0: [163 129 123 124 138 128 107  94 107 106 142 125 137 115 121  98 108  72 138 122 135 140 157 132 145 134 144 137 134 167 151 150 169 147 156 147 153 150 150 135 176 144 147 143 148 137 149 131 156 171 133]
1: [142 144 159 132 156 145 156 139 148 139 153 150 129 128 163 126 133 127 118 158 120 115 121 111 106  99 117 106 123 148  87 107 109  97 118  68 111 120  74 132 115 115 101 105 125 113 111 111 124 132 111]
2: [123 155 117 140 113 124 116 105 105 120  88 123 105 100 126 146 140 134 130 118 123 126 121 140 152 159 148 149 152 149 151 174 130 142 153 144 165 136 117 108  98 126 141 127 133 116  61 116 118 113 118]
3: [116 112  93 119 134 105 114 134 127 120 113 101 129 114 158 138 153 124 130 154 120 130 112 122 139 111 112 162 175 112 127 128 130 128 137 135 144 146 135 156 129 126 131  87 118 130 140  92 125 118 154]
4: [120 124 139 125 129 167 149 144 146 135 147 120 172 151 147 139 135 152 145 149 136 134 154 145 148 147 130 107 127 142 130 139 113 124 125 133  78 106 122 134 108 153  57 116 166 103 121 117 108 135 104]
5: [108 103 129 114 126 107 116 112 146 121  86 110 127 105 129 110 120 118  76 125 108 104  89 118 120 127 112 138 111 131  91 128 148 139 161 180 185 198 178 203 183 153 194 156 142 161 138 121 130 119 131]
6: [190 149 161 176 162 166 148 152 155 146  90 160 133 135 127 124 156 162  92 115 115 113  88 130 115 153 113 144 121 107 117  89 112 106 121 105 139 180 116 133 107 121 114 121 124 174 118 111 123 112 135]
7: [138 119 162 144 121 139 129 168 144 160 142 107 147 112 123 127 139 123 144 131 128 139 118 123 124 126 115  71 107 102 108 112 114 120  82 110 116 118 140 110  81 125 102 112 112 102 139 122 133 129 114]
8: [132 112 118 122  99 110 127 124 148 157 128 142 122 133 121 119 114  84 109 114 110 109  91 121 116  99 109 111 130  86 129 122 161 107 122 133 101 151 140 160 136 155 156 165 151 140 139 146 146 164 145]
9: [126  78 120 105 126 110 127 111 123 112 103 153 113 136  73 107 108 109  95 108 106  69 114 125 114 143 119 108 122 110 108 110 113 122  87 123 124 114 136 122 143 133 123 117 142 136 145 145 148 145 146]
10: [101 117 126  79 116 136 118 133 113 105  59 146 130 152 111 126 123 146 126 145 138 115 161 172 152 180 171 164 163 173 163 158 121 146 127 136 137 141 139 168 119 120 140 124  99 141 115 156  76 121 121]
11: [110 144 135 147 144 137 149 170 143 159 169 165 164 161 180 209 137 163 165 165 144 129 126 110 122 108 133 119 134 120 105  87 105 133 104 118 145 107 115 181  86 122 132  94 122 114 120 102 110 109 129]
12: [117 123 125 139 115 103 103  96  75 119 119 108 121 126 141 130 150 135 152 127 139 176 174 154 174 151 152 157 149 113 151 120 155 115 168 138 135 148 146  99 143 126 123  85 129 117 135 151 117 122 128]
13: [115 113 136 125 110 110 145 121 107 110 100  34 116 110 111 121  65  78  90  97  85 110  92 102 118 132 127 103 118 136 128 143 139 173 158 208 154 147 156 165 147 125 148 155 136 114 154 133 139  90  77]
14: [132 108 119 113 129  86 118 116 114 174 116 119 119 116 104  98 113 121 110 121 135 140 123 123 139 140 140 161 145 130 144 143 137 111 108 138 159 114 114 125 143 148 134 132  87 177  94 111 194 130 121]
15: [144 161 161 205 184 157 203 173 195 150 154 144 148 124 115 117 120 117 137 111 129 120 106 108 114 101 104 121  60 107 121 118 122 118 127 136 137 138 115  87 109  95 125 106 122 109  88 117 134 116 113]
16: [162 168 106 161 153 171 121 145 152 146 138 113 138 143 146 142 119 128 148  88 120 112 159 119  97 120  85 127 104 119 117 119 110 147 123 118 105 118  87 128 132 113 145 175  97 118 139  71 135 112 105]
17: [169 167 191 179 159 159 167 157 126 154 136 126 148 141  89 119  84 121 120  59  98 132 126 125 124 101 114  92 119  99  94 117 110 122 116 119 121  98 117 123  99 113 117 116 142 110  96 113 119 120  95]
18: [137 132 146 164 170 186 136 169 142 131 152 138 180 124 136 130 126 126 112 116 118 125 102 120 116 122 118  89 121  99  75 124 121 139 113 111 121 103 118 102 106 111 101 137 128 118  87 116 113 125 117]
19: [110 131 117 107 195  83 123 112  87 130 149 137 131 154 169 143 160 154 177 149 169 162 177 124 165 120 161 150 143 140 136 124 140 131 120  75 100 122 124 106 109 113 124 128 116 126  98 116 110 120 126]
20: [136 124 108 134 107 106 107 103 117 120 122 110 111  97 108 107 121  91 109 136 124 130 108  96 109 120 122 122 125 105 135 123 134 101 117 139 124 146 131 118 157 141 116 161 124 119 155 147 129 111 116]
21: [168 171 160 163 176 143 169 144 174 159 189 165 178 185 180 158 172 168 137 153 144 159 105 163 101 131 159 125 115 134 151 121 157 154 149 121 122  92  88  96 120 129 111 126 120 114  56 128  97  92 117]
22: [122 113 101 104 119 167 113 163 159 136 138 185 144 136 152 176 164 191 198 162 209 174 178 175 163 168 141  97 121 132 127 110 121 125 109 113 126  59 106 111  87 109 111  69 118 126 125 111 119 119 113]
23: [116 114  97 119 130 112 126  79  78 135 128 132 139  38 150 152 153 146 162 153 153 156 162 154 150 121 159 148 159 138 154 159 148 143 149 131 136 127 124 106 129 165 115 127 126 136 114 123 108 117  97]
24: [129 119 136  70  99 114 149 122 105 108 111 115  95 114 104 111 120 102 103 101 106 102 107 125 134  92 137 111 139 161 129 132 130 130 130 111 116 115 128 139 145 132 130 131  82 128 144 114 138 125 110]
25: [137  88 100 116 149  88 107  95 112 110 116 123 115  97 167 116 132 112 123 115 117 139 129 112 134 144 117 129 119 102 112 130 120 134 125 118 117 119 124 128 132 172 128 150 162 150 159 142 165 147 161]
26: [108 100  85 138 118 111 117 103 120 127 118 107  63 131 108  66 125 114 143 131 143 145 114 124 112 125 113 149 137 154 139 121 142 147 139 148 104 120 128 146 149 148 151 140 181 143 137 157 160 152 167]

[ 98 113 124 105 107 104 115 110 113 115 126  83 102 123  93 124  87 128 141 131 147 138 146 111 113 138 117 121 124 122 111 125 115 120  76 129 108 129 108 104 125 111 121 128 139 134 146 137 122 106 158] 20 9 25
[114 123 126 115  95 144 112 102 112 131 111 121 131 120 141 131 145 122  82 109 110  59 139 128 131 182 162 124 148 140 170 166 139 179 150 177 151 172 177 188 150 113 134 122 143 127 125 112 143 115 121] 2 5 10
[116 104 116 109 127 119 107 114 115 106 122 109 117 123 109  80 100 124 112 139 111 110 140 163 143 145 122 140 140 121 121 122 147 118 107 122 134  93 142 141 137 124 132 144 123 151 154 164 145 157 141] 9 25 20
[141 102 128 143  87 111 114 111 143 110 106 112 118 112  99  95 114 106 168  96 137 157 149 158 154 152 149 176 140 191 173 158 121 154 168 146 168 167 186 125 186 120  69 118 136 107 126 136 124 128 162] 0 12 2
[107 109 115 115 125 103 133 130 112 115 132 107 115 143 133 147 144 138 142 118 220 134 125 153 117  68 116 140  99 119 109 113 115  96 148 104 122 144 122 129 139 147 124 143 141 149 148 158 146 162 158] 25 26 8
[107 116 102 120 101 128 131 120 106 112 121 120 112 112 109  98  88 130 128 121 130 137 104 110 134 126 119 124 167 102 109 112 146 134 118 141 115 128 132  94 152 150 142 141 117 136 151 139 181 151 150] 20 25 26
[ 92 116 132  96 113 111 110  92 123 114 129 107 123 115 112 110  99 148 108 107 103 114  94 107  94 115 145 120  77 167  95 114 108 118 108 135 116 106 129 141 135 134 132 134 143 160 160 128 152 161 175] 9 25 24
[135 120 115 121 108  97 121 101 109 108 119 108 100 108 115 107 108 121 124 116 110 134 142 152 101 166 168 162 159 168 199 169 169 137 168 162 124 141 133 169 165 124 192 124 132 111 117 123 121 120 119] 0 2 10
[121  99 115 121 113 126  91 101 116 112 126 103  91  94 106 149 114 125 118 139 137 120 142 140 156 144 157 173 183 139 152 178 171 140 135 152 153 135 150 148 115 127 135 123 121  95 124 116 139 119 110] 2 3 12
[106 110 120 121 123 126  93 116 127 123 122 130 121 155 151 118 150 168  89 165 133 171 140 145 157 158 138 157 140 146 173 147 144 118 135 135 144 116 129 122 129 117  91 117 109 134 119 130 131 116 118] 12 3 2
[128 116  98 106 106 132 118 118 108 113  91 139 116 115  74 110 130  96 109 140 155 124 100 111 101 106 108 118 114 119 113 145 132 162 139 151 140 169 138 142 126 135 129 152 148 117 131 134 132 147 125] 20 8 9
[104 105  94 131 139 119 121 117 122  84 122 114 132 128 138 150 156 158 169 163 177 177 166 148 159 134 153 165 148 133 134 148 136 128  94 127  84 122 115 108 113  94 117 117 114 120 111 111 120 113 109] 19 12 23
[106 115 117 119 120 122 144 118 122 155 135 128 136 138 131 138 167 198 148 144 104 135 107 119 163 131  99 108 100 121  97 131 103  77  98 142 122 109 124 178 115 121 114 133 105 115 122 201 108 131 136] 7 4 1
[173 168 176 175 142 212 166 160 146 139 146 144 144 135 133 133 127 189 127 119 180 120 110 107 115 123 118 113 116  91 112 115 115 109 101 100  88 115 152 122 119  93 124 124  81 132 115 129 128 129 162] 18 6 7
[115 133 120 109 131 110 124 110 121 123 131  86  72 113 108 103 131 112  92 101 101 110 171 120 116  94  65 103 118 123 159 148 134 158 129 140 143 125 149 121 149 111 177 151 166 115 179 164 128 161 177] 26 20 8
